(in the rows, 100 means zero)
X: a few groups of rows, each row roughly a mix of its group's hidden directions
X (143 x 10)
0: 141  91 129 101  96 107  91 144 130  96
1:  75  65  90 115 107  98 120  90  99 154
2: 130 117  75  92  75 144  94  96  88 131
3: 131  93 112  44  88 115 107  87  85  78
4: 144 117 140 124 106 110 109 122  87  82
5: 111  97 104 125 142 116  95 104 134  60
6: 104  84 141  77  97  68 120 131 113 123
7: 112  83  72 100  89  91  86  94  87  38
8:  95  78 156  92 112  95 106  89 116  64
9: 144  82  88  91 131 101  89  67  78 120
10:  91 131  84  84  96  57 105  60  78 104
11:  84 127 137  81  99 149  81 101  94  88
12:  91  73  62  92  92  65 122 102 126 129
13:  97 125  92  56  96 113 131 117  73  73
14:  71  83 113  84 107 127 102 117  85  48
15: 109 126 124  74  86  95 119 126 134 134
16:  65  67 102  80  87  61  97 112  99 133
17:  59  77 130  88  86 122  97  85 137 108
18:  92  99 122  82  44  95 101 123  71 112
19:  91  73  72 135 118  85  89  67 127 118
20:  97  81  75 145 115  57  99  99  81 110
21: 107  68 122 136  75  79 104 126 116 128
22: 131 127  86 139 138  93 113  97  99 124
23:  81 117 106  61 124 117  84  79  62  81
24: 107  87  99  68 124 119  63  63  74 101
25:  75 125 118  65 105 101 121  92 119  57
26: 102 124 119  92 137 133  83  99  99  57
27:  88  70  90 146 120  97 113 116 137  89
28:  75 101  93 103 125 120 107  99  72  44
29:  76 110  83  96 130  48 119 123  96  89
30:  87  77  71 134 107 117 102  63  99 134
31: 110 138  94  90 142  71  97 133  84 103
32:  77  62 112  99  90  49 117  86 113  89
33: 113  74  72 136  87  96 134  71 116 115
34: 159  80  95 124  89  86 110 105 125  94
35:  79  71 133  91  59  92  67 119  98 102
36:  91  57 104  93  74  95 138  78 112  71
37:  77 103 119 108  80  84 123 134 145 120
38: 163  87 113  99 109  86  89  80 115 117
39: 124 139 127 100  89  94 116 147  85 102
40:  90 128 102  94  99 148 104 107 125  59
41:  78  91  84  77 107  95  83  49 118 131
42:  82 132 120 125 118  81  91 130  96  60
43:  95 142 112  83 122 100 102  83 139  68
44: 121 138  99  94 139  78 105 126  72  84
45:  70  88 102 101  96  61  58 120  85  76
46: 105 124 103  83 106 123 155 130 109  88
47: 138 112 143 126 113  89 128 105  90  82
48: 138  82  60 105  97  66 131  99  94 106
49: 115  76 119  70  72 113  83 103  73 140
50: 106  69  75 129 100  56 118  93 110 127
51:  68  75 100 114 112 103 137  99 145  87
52: 122 116  86 112  57  80  99 107 147 105
53:  84  53  83  80  60  80  85 100 116 109
54: 108  95  54  61  95  83 108 131  79  88
55:  91  68  78 151 108  87 107  91 119 127
56: 101 137 125  98 109 141  60 108  91 111
57:  65  73  96  96 102  56 140 102  91  96
58:  98  86  67  93  96  57  69 123 104 129
59:  97  75 102 119 121  94 117 119 122  45
60: 133 119  79 131 113  97 135  92  71  81
61: 123  59 107  63  80 104 114 106  67 115
62:  95  78  64  80  79  81 150  97 102  93
63: 143 128  93 119  96  92 101 106  51 102
64: 122 125  81 143 109  85 138 114 106 115
65: 117 120  77 124 116  91 112  98  49 128
66:  68  95 129  53 101  84 115 112 119  78
67: 106 132 103  85 128 118 102  63  92  57
68: 127  94 107  56  63 100  74  82 106 122
69: 111 119  81 116 125 100  99  47  73  84
70: 118 116 118  87 105 108  66 122  58 133
71: 110  75 133  79 106 128 103 132  86 136
72: 128 109 100 110  90 124 109 140 123 142
73: 115 122 134 105 111  83  69 131 129  77
74: 135 128  70 116  91 118  75 106  66 115
75: 111  73  91 120 115  92  85  88 160 105
76:  92  92  70 126  96  42 111  84  90 104
77: 122 105 139  92  97  90  47 120  88  98
78: 158 106  82  85 114 107  80  69 108 102
79: 100 144  83  72 105  94  97  69 100  61
80: 126  87  45 113  88  81 114 117  90 122
81:  90  99 119  54 117 127  86 103 109  59
82:  76  98 102  80  94  88  53  69 108  65
83: 133  72  93  99 129  76 115  94 114  58
84: 115  93  75 141 102  95 140 110 134 111
85: 137 115  99  89 141 116  85  63 119  95
86:  85  78  61  96  97  83  75  58  89  76
87:  62  74  87 127 105  77 115 103  72 132
88:  60  74 132  86 109  74 110 100 123  72
89:  91  80  79  80 140 125 106  62 122 111
90: 130 125  78  89  97 128  85 109  99 149
91: 133 103 100 128 137  74  79 120 109  72
92:  82  84  99  90  98 119 134  77 152 116
93: 131  98  83 110 119  63 122  62  78  89
94:  48  83 105 101 113  99  73  85  85  65
95:  94 127  81  89  81  57  99  69  67  91
96: 123  66  75  85  90  51 122 108 108  97
97:  87 124  96 129 146  70 128 106  96  88
98:  86 107 106  44  63 106  89  83  98  82
99:  98  96  77 122 129  89 100  59 106 144
100:  78 112 111 100  80 103  89 123  75 156
101: 130  70  77 125 140  93  93  73  88 109
102:  58 115  85  58 108 112 112  85 121  76
103: 101  57  76 127 132 114 110  82 121 119
104:  77  69 137  92  89  82  65 101 104  68
105: 116  79  68  96  95  58 105 114  66 126
106: 132  99  88 106 124  46  91 121  84  92
107:  52 108  75  83  91  79  69 127  90 104
108: 110 116 141 122 120 125 114  83  88  62
109: 110  82  92 132 128  61 131  88 124 112
110: 125  86 124  95 109  57 122 105  97 142
111:  89 104  77 101 128  57 146 110 105  95
112:  93 114 102 143 142  86  80 121  98  75
113: 120 117 137 117 113  78  62 129  98 119
114:  97  96 100  90 105 144 107  67 135 134
115: 138 128 108  56  79 118  89  81 114  94
116:  91 107  85  39 100  92 131 123 103 104
117:  95 150 103 112 135  99  91 120  69  84
118: 117 109 112 146 129  79  74 116  76 115
119:  73 102  85 128  82 145  63  95 111 102
120: 111 124 105 120 101 112 154 120 124  78
121:  74  67 100  80  99  89 148  91 117  74
122: 107 114 119  56 107 129  94 104 144 112
123:  65  98  82  75  81 123 107 122 140  81
124:  71 108 110 114 113  65 131  97  55 107
125: 112  78  87  53 106  72  97  69 129  95
126:  99 127  86 149  99 142  97 102  90 119
127:  98 120  99 100  90 142  73  83  88 147
128: 123 121 102  42  90 125 113  94 109  84
129: 134  94  98  83  92 117  92 100 140  54
130:  92 128  62 101 115 104 149  76 100 101
131:  53 116 120 114 134  87 108 123 114 121
132:  61 131 129  90 107 145  87 102 102  96
133:  75  91  68  86  83  83 139 136 116 104
134: 134 142  95  93 132 118 123  80  88  86
135:  86 112 112  64  43  96 115 119 101  96
136: 105  95 155 145 103  86 114  97  97 108
137: 119 104 108  91 148 118 103  74 137  80
138: 119  96  96 111  76 115  99 150  97  57
139:  48  67  93  92  76  87  80 107 113 120
140:  81  98 119 117  97  90 122 138 150 109
141: 122 101  99 118 121 141  85  95 129  60
142:  69 144 108 112 122 127 127  79  94  88
the three rows of each list that fit no group, in list order (the others fit one group, some only roughly)
  * z_21: 142 110 109  75 105 116  73 103  61  77
  * z_261:  92 143 102  75  96  72  95 146  88  99
  * z_8: 122  86  74 122  88  66 127  70  81 122
  * z_376: 134  89 100  84  79  88  52  76 124 109
  * z_147:  89 116 129 108 133  79 110  71  72 133
  * z_971: 134  72  68  99  71  81  79  97 100 132
  * z_848: 128 123  98 117 122  94 109 102 158  93
  * z_323: 110 123 119  87 146 130  74  91  77  90
  * z_350: 125  97 118  74 120  74  73 119 120 137
  * z_44: 155 103 104  71 113  96  84  86  93 132
  * z_67: 145 107  89 118  93  99 142 128 118  84
  * z_671: 123 137 125  70 128 136 102 100 108  92
  * z_619: 118  98 114 148 143 117 111 104 108  81
 -> z_261 z_8 z_619
  * z_805: 109  81 103  52  97 109 132  64 114 116
  * z_942: 128 121 122  94 119 102 121  67  99  56
  * z_831:  81 132  62 126 133 115  93 101  75 111
  * z_86: 104  90 111  52  55  83 124 100  98 110
  * z_407:  83 105 115 110 141 108  95 123 123  53
  * z_186:  64  80  72  92  78  95  98 126 112 142
  * z_496:  84 120 118 149  75 108 102 119 128 119
  * z_774:  93  93  76 123  67 105 132 107  54  88
  * z_363:  57  97  91  77 121  90  77 133 107  68
  * z_280:  89 129  87  82 112 127 106 107 123 151
  * z_972:  68  90  81  66  53 122  86 104  93  98
 -> z_831 z_496 z_363
  * z_984: 100 112 102  75  96  99 115 166  87  94
  * z_36:  79  87  95  54  66 101 103 137  82  96
  * z_641:  79  71  80 112 100  72  71  92 105  55
  * z_264:  92 113  94 113 138  49 108  87  90 128
  * z_115: 159 105  62 105  89 116 102 112 110  95
  * z_338: 152 135 121 105  93  91 119  92  77 111
  * z_23:  91 106  73  87 125 100  71  50 113  78
  * z_447: 114 105  92  98 137  81  70  58 118 124
  * z_294: 118  85  99  74  70  68 129  98 121 134
  * z_877:  93 100  93 149 134 127  81 102 103  72
 -> z_36 z_641 z_338
  * z_922: 116  99 106 122 116 107  54  63  68  95
  * z_821:  69 130 114 124 103 132  60 100  83  93
  * z_966:  55 111 119  81  70  82  78  96  68  98
  * z_320: 114 104 137 148 127  99  78 112  88 115
  * z_225:  81 114 127  99 102  61  48 103  98 110
  * z_987:  85  86 118 157 118 123  97 108  77  86
  * z_680:  83  97  98  82  67 105  97  99  42 123
  * z_146:  45 113 105  68 106  93 114 119  96  74
  * z_391: 105  96  74 118  81 105 160 123 107 109
  * z_956: 146 129  75  91 144 104  97 109 103 100
 -> z_320 z_987 z_956
  * z_948: 103 107  80 107 112 148  69 107 137  86
  * z_957:  94  97  51 126 122  83  76  84 101  72
  * z_322: 126 119  72 120 133 102 111  92  93  54
  * z_521:  99  91 121  81  78 126  70 148 117 104
  * z_611:  92  94  91  92 110  94  51  61  87  66
  * z_897: 103 111 104  52  66  74 125  81  99 117
  * z_233:  72 118  85 112 139  69 108  63 111 112
  * z_536:  62 116 151  85  80 116  88 114  95 111
  * z_620: 103  86  92  50  83  83 133  68 113 105
  * z_119:  88  94  95 151 112 133  75 117  97  74
  * z_775:  52  93  93 118 136  96 127  97 127 110
  * z_657: 108  84  54  89  54 109  88  97  80 118
  * z_189:  70  76  85 137  89  98  71  61  97  93
  * z_90:  65 110 118  87 152 119  86 102  98  77
  * z_269:  79 135 121  89 119 125 105 114  77 141
 -> z_948 z_957 z_536
  * z_791: 124 136 123  73 130  75  93 102  94  70
  * z_866: 111 100  69 100  57  86 121  69 130  85
  * z_699: 125  94 113  98 136 108 113  55  94  65
  * z_581:  99 120 115 114 161 106  79 110 107  77
  * z_715:  92  96 103  47  91 139  90 126  91 115
  * z_28:  59  96  60 109  88 119  94  67 120  87
  * z_367:  96 101 134 109 114  89  59 119  60 120
  * z_610: 107 100  71 155  89 105 127 109  89  76
  * z_787: 135  83 110 135  87 116  93  84 142  83
  * z_162:  77 108 104  72 112 115 100 110 136 150
  * z_399:  74  71 112  93 116  75 106  87 122  52
  * z_895:  80  92 112  92 102  80  67  76 129 145
  * z_714: 118  67 117  83 107  63  96 105 136 129
 -> z_699 z_715 z_399
  * z_849: 101  98 123 101  93 105  81 149  57  80
  * z_642:  98 110  91  48 126  73 128  79  99 112
  * z_527: 100  93  84 136 104  92 151  74  98  76
  * z_637: 106  82  91  92  77 106 117  98 162 119
  * z_804: 158 113 102  93 130 117  83 101  97  75
  * z_158: 146 141 104 117  86 111  79 124  94 107
  * z_912: 138  87  93  66  75  95 113  89 139 118
  * z_98:  74 117  95 147 100  99  80 133 113  74
  * z_422:  97  81  72  98  81  56 128  69  85 114
  * z_27:  83  86 120 142 101  75  88  84  62 122
  * z_635:  71  90 104  80 107  87 111  58 133  67
  * z_423: 120 142 131  90 110 128  88  82 129  87
  * z_875: 122  74 120  83  88 105 115 153 123  92
  * z_876:  60  63 131  99  75  89 120 102 122 106
  * z_696:  87  66  94  94 137 105  61  73 121 113
 -> z_158 z_423 z_876
  * z_4: 125 124 115  91  97 119  79  55  77  73
  * z_63:  82  67  97 143  94  96  73 127 128  97
  * z_219: 116  90  71 113  90 126 134  58 112  79
  * z_409:  95 105  86 144 103 105  76  57  81 124
  * z_275:  89 115  69 139  83  96  93  86 116 144
  * z_458: 138 110  94  82 132  63  83 128  95 115
  * z_894: 103 131 113  92 129 102  84  87 115 154
  * z_878: 109 151 102 109  76  71 122 111 128  98
  * z_885: 116 119 157  94 126 107  87  86  89 122
  * z_331: 109 121 140  83 112 107 111 151  84 107
  * z_550: 151 111  99 109 127  81  78 111  83  72
 -> z_4 z_63 z_219
  * z_257: 129 139 117 103  68 120 113 121  92  71
  * z_295: 113 131  47  98 105  94 131 113  79 108
  * z_512:  86  75 107 140  65 112  90 115 136 108
  * z_460:  94  70 122  76  87  70 100 113 111  52
  * z_418:  73 114  88  47  69  76 112 102  98 106
  * z_658: 100 101  95  61  80  70 133  61  90  97
  * z_248: 107 123 125 106 103 119  56  61  98  76
  * z_159:  54  94 128  91 104 136 104 126  76 100
  * z_616: 109  92  88  72  40  85 105 107  77  94
  * z_140: 138 114 132 115 110 105  63 102  72  77
 -> z_257 z_418 z_248
  * z_900: 106  71 108  39  73 105  98 111 109 100
  * z_737: 114  92  91 149 107 134 128  87  97  74
  * z_71: 122 120  86  80  96  71 123 145  84  78
  * z_991:  90 141 116  97 140  93  75  93  98  65
  * z_898: 107  88 110 132  97 111  93  60 134  64
  * z_11: 117  85 110  85 145  54 113 102  95  78
  * z_673:  98  89 122  45  98  94  75 116 118  74
  * z_234: 105 140 107 140  93 106  71  68 101  82
  * z_648:  83 101  69 115  87  72  57 113  69  86
  * z_239: 105 141  88  85 112 140  93 122  70  82
  * z_332:  83 121  97 154 106 119 122  82  90  75
 -> z_737 z_71 z_234
  * z_339: 102  65  76 107 127 116 115  58 109  74
  * z_928:  65  88 115  68  65  60 108 100 106  99
  * z_964: 104  83 108 100  39  90 115 131 114 108
  * z_946: 100  97 157 114  94 112  95 110 125  65
  * z_406: 103 127 108 127 101  64  74 142  82 104
  * z_153: 149 116 102  88 112  60  87 102 125  87
  * z_311: 122 103 117 105 148 105  78 116 140  91
  * z_915:  51  95  74 115  94  97  79  73  75 122
  * z_794: 116 118  88 148  62 109  97 121  77  94
  * z_292: 149  80 117 125 122  86 112  85 125 114
  * z_446: 126 108  89 141 116  80  94 114 137  71
  * z_462: 104 124 106 136 134 122  71 106 128  80
  * z_993: 110 122  91  73  52 129  93 122  78  93
 -> z_928 z_794 z_993
  * z_564: 126 111 129  65 121  98  62 128  97 108
  * z_959: 145  93  95 116  70 132 112 100 132 114
  * z_810: 128 119 122 127 101 111  49 121  97  94
  * z_725: 125  80  90 139  99  91 141  72  97  79
  * z_799: 111  95 108 134 114  71 107  55  94  67
  * z_720:  95 104  78  90  53 112 141 108 107  72
  * z_413:  81  81  90  94  64 122  73 135 127  81
  * z_702:  60  82  66  99  82  96  65  94  83 124
  * z_920: 105  76 109  79 129 118  54  82  97  70
  * z_943:  94 114 115 162 113  98  79 108 124  92
 -> z_959 z_810 z_943
  * z_176: 127 132  85 125  84 128  67 103 119  77
  * z_466:  40  89  96 129  84  91  94  86  97 121
  * z_200:  72  91 117 121 100  80  68  59 129  91
  * z_2: 100  79 108 159 104  83  83 128  91  87
  * z_481:  98  90 123 144  88  79 133 137 106  99
  * z_220: 107  72 112 148 122  80 116  75 123  96
  * z_395: 137 111 115  97  42  88  98 115 105 110
  * z_892: 114  90  93 132 122  98 136  90 105  52
  * z_634: 128 101  90 103  83  81 146  79 119 133
  * z_13: 102 129  86 145  85  69  96 108  84  68
  * z_879:  91  98  88  73  55  82 130  71 119 115
 -> z_200 z_892 z_634
